One turn moves each row of this set onto another row. After a few examples, where does it send each row asked below?
numaz: [-0.54  0.35  0.11 -0.96  1.05 -0.25  0.57 -0.56  0.81  1.00  0.77 -0.98
 -0.63 -0.93  1.98 -0.80 -1.80  1.51 -1.17  0.15 -1.61 -2.25 -1.82 -4.12
  1.26]
Kulo: [-1.66 -0.26 -0.38 -2.79  0.21 -1.24 -0.26 -2.09 -0.97  3.07  1.52 -0.10
 -0.16 -2.43  1.58  0.99 -0.22 -0.58 -0.70 -1.48  0.99 -1.03 -0.84 -3.00
  1.30]
zata: [-0.31 -1.12  0.10 -1.99  1.40 -0.03 -1.61 -2.35 -0.99  0.08 -1.48 -0.91
 -1.02 -1.57  0.64 -0.59 -0.27 -0.64  0.41  0.70  0.17  2.05 -2.18 -0.93
  1.22]
sele: [-0.96  2.67  0.04 -0.53  2.33 -1.43 -1.44 -2.19  0.02  1.59  0.36  0.40
  0.13 -1.35  1.79 -1.79 -0.83  0.97 -2.67  1.61  0.50 -0.96 -1.40 -1.54
  0.18]
rozi: [-0.79  0.05 -2.21 -1.08  0.68  0.23 -0.98 -2.06 -2.88  0.96 -0.19 -0.65
 -0.45 -2.08  0.69 -0.41 -0.23  0.67  1.81 -0.03 -0.04  0.86 -1.22 -1.96
  2.06]
rit: [ 0.06  1.79  0.08 -0.61 -0.90 -0.51  0.17  0.60 -0.34  0.60  0.04 -1.71
 -0.33 -0.96  1.29 -1.53 -1.25  2.21 -0.70  0.59 -0.61 -1.28 -1.23 -2.70
  0.56]
ronak: [ 0.57  1.70 -0.85 -0.68 -0.50 -0.43  0.03 -0.03 -0.73  0.50 -0.28 -0.69
  0.75 -0.89  1.70 -1.28 -0.67  1.55 -0.56  0.59 -0.18 -2.32 -0.11 -2.69
  0.76]
vomoz: [-2.35 -0.66 -0.03 -2.27  1.30 -0.90 -0.66 -1.48 -1.34  2.08 -0.06 -0.05
 -0.30 -1.62  2.45  1.36  0.42 -1.16 -0.08 -1.41  0.85 -0.56 -2.53 -2.65
  0.77]
nezet: [-3.54  0.80 -1.27 -0.47  1.17 -1.36 -0.66 -1.32 -2.97  1.26  0.49 -0.15
 -0.30 -1.59  1.70 -0.36 -0.31 -0.04  0.01 -0.03  0.79  1.31 -2.45 -1.94
  0.41]
zasa: [-1.43 -1.02  2.05 -2.25 -0.50 -1.46 -0.40 -2.09 -0.68  0.66  0.48 -0.02
 -0.27 -0.82  0.63 -1.05 -1.68 -1.11 -1.40  0.03  0.56  1.32 -1.65 -2.78
  0.19]
tese: [-1.91  0.22 -0.14 -2.77  0.86 -1.23 -0.70 -1.38 -0.82  0.63  2.00  0.89
 -0.56 -1.35  2.31  0.80  0.38 -0.71 -1.78 -1.66  0.80 -0.42 -2.82 -3.47
  1.13]
Kifu: [-0.68  0.04 -2.09 -1.14  0.30 -0.69 -0.13 -2.58 -2.62  1.26  0.97 -0.47
 -0.53 -1.96 -0.23 -1.37 -1.85  1.03  0.30  0.24 -0.50  1.47 -0.44 -2.73
  1.96]
Nifof: [-0.33 -1.01  1.99 -2.24  0.24 -0.93 -1.23 -2.02 -1.85  0.75 -0.03  1.05
 -0.75 -1.01  0.97 -0.47 -0.83 -1.08  0.35 -0.89  1.10  0.72 -1.83 -2.97
  0.83]
gik: [ 0.94  2.42  1.36 -1.40  0.42 -1.70 -1.03  0.09 -0.08  1.66 -0.24 -0.81
 -0.95 -1.44  1.26 -1.48 -0.75  1.82 -2.07  0.25  0.66 -0.44 -1.37 -1.60
 -0.01]
Zono: [-2.55  1.86 -2.54 -1.77  0.75 -1.29 -0.57 -0.88 -2.13  0.80  1.34 -0.19
 -0.14 -1.64  1.99  0.39  0.80  0.82 -1.44 -0.85  0.43  0.65 -2.81 -2.10
  0.97]
zere: [-0.64  2.87  0.26 -1.08  2.15 -1.09 -1.52 -1.89  0.58  2.55  0.80 -0.67
 -0.80 -2.25  1.51 -1.08 -0.53  1.78 -2.29  1.08  0.20 -0.94 -1.93 -1.41
  0.73]
Vurel: [ 1.40  2.20  0.70 -1.00  0.79 -1.80 -0.96 -0.37 -0.85  0.95 -0.29  0.57
 -0.35 -1.04  1.35 -1.98 -0.93  1.22 -1.92  0.49  1.08 -0.86 -0.21 -2.11
  0.05]
togam: [-3.32  0.42 -2.04 -1.35  0.82 -1.82  0.16 -0.66 -1.36  1.80  0.06 -1.72
 -0.33 -1.93  1.52 -0.13 -0.42  0.07 -1.51  0.17  0.32  1.57 -1.87 -1.19
  0.16]
Sufu: [ 1.15  0.07 -0.64 -2.73  0.47  0.36 -1.97 -2.75 -0.69 -0.95  0.05 -0.31
 -0.92 -1.67  0.12 -0.74  0.24  0.21 -0.69  0.35 -0.05  1.64 -1.98 -1.42
  2.18]
zavo: [ 0.65 -0.89 -0.45 -3.19  0.60 -0.27 -1.11 -2.82 -0.19  1.55 -1.45 -1.67
 -0.27 -2.00  0.23  0.02 -0.25 -0.08 -0.67  0.19 -0.35  1.22 -1.42 -0.74
  1.51]
tozuv: [ 0.28 -0.63  1.45 -3.21 -0.28 -0.72 -1.21 -1.40 -0.34 -0.91  0.39  0.40
 -0.80 -0.84  1.14 -0.20  0.04 -0.90 -1.52 -0.89  0.59  0.78 -2.47 -2.70
  1.04]
pudod: [-0.98  0.98 -3.02 -1.31  0.41  0.19 -0.78 -1.86 -2.07 -0.78  0.86 -0.71
 -0.38 -1.55  0.59 -0.85 -0.04  1.27 -0.16  0.33 -0.77  1.49 -2.11 -2.03
  2.11]
depu: [-0.45  0.52 -0.71 -0.79  3.04 -0.10 -0.85 -1.73  1.64  0.38  0.01 -0.61
 -0.64 -1.76  1.95 -1.30 -1.01  0.27 -1.86  2.09 -0.44 -1.31 -0.86 -1.97
  1.36]
Bip: [-0.20  0.73 -0.03 -1.09  2.60  0.13 -0.94 -2.01  1.73  1.23  1.07 -0.93
 -1.51 -2.32  1.41 -1.19 -1.40  1.22 -1.43  1.43 -0.90 -1.37 -1.28 -2.65
  1.92]
nena: [-0.01  0.01 -0.79 -1.29  1.71 -0.37  0.41 -0.80  0.73  0.81 -0.59 -0.45
  0.24 -0.56  2.46 -0.46 -1.07  0.79 -1.47  0.29 -1.33 -2.75 -1.16 -3.40
  1.11]

togam -> zasa
depu -> sele
Where do these go?
numaz -> Bip
zata -> nezet
Sufu -> Zono

One turn moves each row of this set onto another row. After a few examples, where does it send each row asked below?
ralu: [-0.99  1.54 -1.87  0.00  0.85 -0.26  0.84  0.56 -0.23 -1.47  0.48 -0.98
  0.15  0.22  0.93 -0.37 -1.56 -0.25 -1.24 -0.68 -1.56 -1.29  0.28  0.16
  1.44]
dezi: [ 0.88 -1.31 -0.61 -1.23  0.09  0.30  0.59 -1.82  1.14  0.13 -0.23 -0.18
  0.33 -0.95 -0.04  0.43 -2.30 -1.06 -1.24 -0.07 -0.15 -0.25 -1.83  1.50
 -0.29]
nul: [ 0.87  0.30  1.38  0.63 -1.75 -0.02 -0.53 -1.21 -1.70  1.51  0.50  0.02
  0.00  1.31 -0.16 -1.63 -0.15  0.63  1.20 -0.47 -0.72 -0.28  0.03 -0.08
 -1.05]
sena: [ 0.56 -0.51 -0.24 -0.61  0.40  0.62  1.24 -2.41  0.04  0.83  0.74 -0.56
 -0.55 -1.78 -0.84  0.46 -0.82 -1.04  0.24  0.49 -0.15  0.90 -0.82  1.91
 -0.47]
kazut: [-1.15  1.90 -2.13 -0.09  0.53  0.08  0.69 -0.29 -0.88 -1.65 -0.53 -0.05
 -0.03  0.37  0.74  0.00 -1.59  1.00  0.74 -0.54 -0.73 -0.79  0.63 -0.45
  0.53]
bel: [-0.63  1.42 -1.94 -0.29  0.14 -0.05 -0.36  0.36 -0.36 -1.67 -1.07 -0.53
 -0.40  0.48 -0.28  0.15 -1.03  1.16 -0.20 -0.11  0.06 -0.48  0.57  0.36
  1.75]
Mamad: [-0.56 -0.87 -0.43  1.10  0.96 -1.12  0.96 -0.35  1.12  0.68 -1.47 -0.01
  0.15 -1.44 -0.48 -0.85  2.14 -0.03 -0.90  1.36 -1.05 -0.01 -0.50 -0.71
 -0.30]
kana: [-0.40 -1.09 -1.55  0.63  1.13 -0.49  0.37  0.33  0.43  0.69 -1.16  0.29
 -0.50 -1.28 -0.20 -0.45  1.82 -0.48 -0.79  1.22 -1.10  0.63 -0.29 -0.55
 -1.29]
mel: [-1.28 -0.31  1.18 -0.82  0.96  0.16  0.42  0.41  1.14 -0.28 -0.39  1.48
 -0.23  1.36  0.04 -0.74  1.31  0.31  0.54  1.33  0.28 -1.45 -0.01 -0.80
  1.33]
Ropul: [-0.04  2.66 -0.60  1.00  0.84 -0.37  0.24  1.14  0.31 -1.34 -0.33 -0.37
  0.22 -0.48  0.79 -0.09 -2.36  1.28  0.01 -0.20 -0.49 -1.08  0.34  0.18
  0.47]
getiv: [-0.16 -1.25 -0.43  1.52  1.06 -0.79  0.70 -0.08  0.35  0.98 -0.87  0.07
 -0.08 -0.69 -0.46 -0.54  2.03  0.15 -0.66  0.65 -1.74  0.21  0.10 -0.77
 -1.59]
Sito: [-0.13 -0.29 -0.20  1.31  1.08  0.76 -0.79  0.17 -0.28  0.07  0.74  0.59
  0.33 -0.40  1.27 -1.07 -0.86 -0.54 -0.17  1.93  0.38 -2.90  0.87 -0.50
 -1.60]
Defo: [ 0.04 -0.38  1.13 -1.29  0.84 -0.80  1.05 -1.83  0.87 -0.44  0.14 -0.76
 -0.17 -0.70 -1.75 -0.21 -1.90 -0.71 -0.22  0.93  0.86  0.42 -1.43  0.91
 -0.27]
Ripam: [-0.03 -1.63 -0.01 -0.24  0.75 -0.26  1.98 -1.98 -0.10  0.68 -0.16 -0.74
  0.27 -0.98 -1.11  0.39 -1.84 -0.24  0.11  0.64  0.31  0.29 -0.38  2.08
  0.27]
kogur: [ 0.98 -0.23  1.53  0.69 -1.78 -0.02 -0.61 -0.90 -1.79  0.61  0.96  0.53
  0.76  0.43  1.22 -0.76 -0.43  1.22  1.46 -0.41 -1.05 -0.84 -0.90 -0.61
  0.12]
Folad: [ 1.63  0.59  1.66  0.29 -2.11 -0.95 -0.59  0.35 -1.10  1.21  1.16  0.16
  0.30  0.59  0.66 -1.81 -0.64 -0.21 -0.40 -0.75 -0.82  0.17  0.33  0.40
  0.11]
kome: [-1.83 -0.79  0.66 -1.15  1.13  0.01  1.25  0.08  1.43 -0.03  0.16  1.63
 -0.51  1.03 -0.69 -1.04  0.40  0.16  0.83  1.75 -0.19 -1.39 -0.07 -0.37
  0.91]
zogis: [-0.06  2.45 -1.26  0.58 -0.75  0.44  0.54 -0.05  0.55 -0.77 -0.88  0.50
 -0.03 -0.60  0.43  0.14 -0.89  0.44 -1.03 -1.56 -0.76 -0.98  0.24 -0.70
  1.53]
kot: [-0.42 -0.14  1.18 -0.08 -2.12 -0.18 -1.65 -1.23 -0.12  1.83  1.47  0.27
  1.07  0.25  0.15 -1.61 -0.35  0.33  0.04 -1.12 -1.17 -0.30 -0.75  0.12
  0.48]
firiv: [ 0.59 -0.96  0.08  1.63  0.17  0.74 -0.79  0.18  0.43  0.03  0.69  0.26
 -0.16 -0.58  1.63 -1.56 -0.12 -1.34 -0.48  1.80  0.16 -1.99  0.56 -0.31
 -1.86]
ves: [ 0.95  0.64  0.76  0.08 -2.08 -0.65 -0.08 -0.32 -1.43  0.87  1.23 -0.32
  0.35  1.19  0.00 -2.25  0.11 -0.28 -0.10 -0.53 -1.72 -1.09 -1.28 -1.11
 -0.41]
lifaz: [ 0.21 -0.91  0.53 -1.17  0.20 -1.24  1.65 -1.80 -0.10 -0.05  0.78 -0.68
  1.27 -1.87 -0.47 -0.07 -1.51 -0.95 -1.34  0.43  0.01  0.82 -1.31  0.93
  0.47]
fuvu: [-0.10  3.29 -1.26 -1.04  0.64  0.05  0.52  0.50  0.09 -1.49  0.07  0.18
  0.60  0.23  0.80 -0.50 -1.38  0.49 -0.74 -0.44 -0.88 -0.10 -0.62  0.31
  0.56]
Tovo: [-2.03  0.00  0.77 -0.73  1.37  0.40  0.16  0.24  1.67 -0.25  0.25  1.67
 -0.26  1.02  0.91 -1.37  0.44  0.10  0.57  1.71 -0.58 -1.49 -0.51 -0.10
  1.05]
zolas: [-0.08 -0.89  0.40  1.19  0.51  1.19 -0.27  0.00  0.27  0.62  1.54  0.37
  0.68 -0.95  1.77 -0.84 -0.21 -0.19 -0.16  2.25  0.24 -2.23  0.49  0.01
 -1.47]
Lut: [ 0.16 -0.07  1.56  0.60 -1.48 -1.65 -0.68 -0.31 -0.87  1.02  1.29 -0.16
 -0.48 -0.19  0.32 -1.62 -0.47  0.14  1.02 -0.88 -1.77  0.94  0.01 -0.81
 -0.88]
purom: [ 0.71 -0.35  0.71 -0.51  0.96 -0.43  1.81 -1.54  0.04  1.55  0.53 -0.70
  0.39 -0.90 -1.15 -0.49 -1.22 -1.61 -1.08  0.55 -0.41 -0.75 -1.58  1.89
  0.83]

sena -> bel
firiv -> Mamad
Sito -> getiv
Where do these go?
nul -> Ripam
Ropul -> Lut
fuvu -> Folad
kot -> dezi
zolas -> kana
purom -> ralu

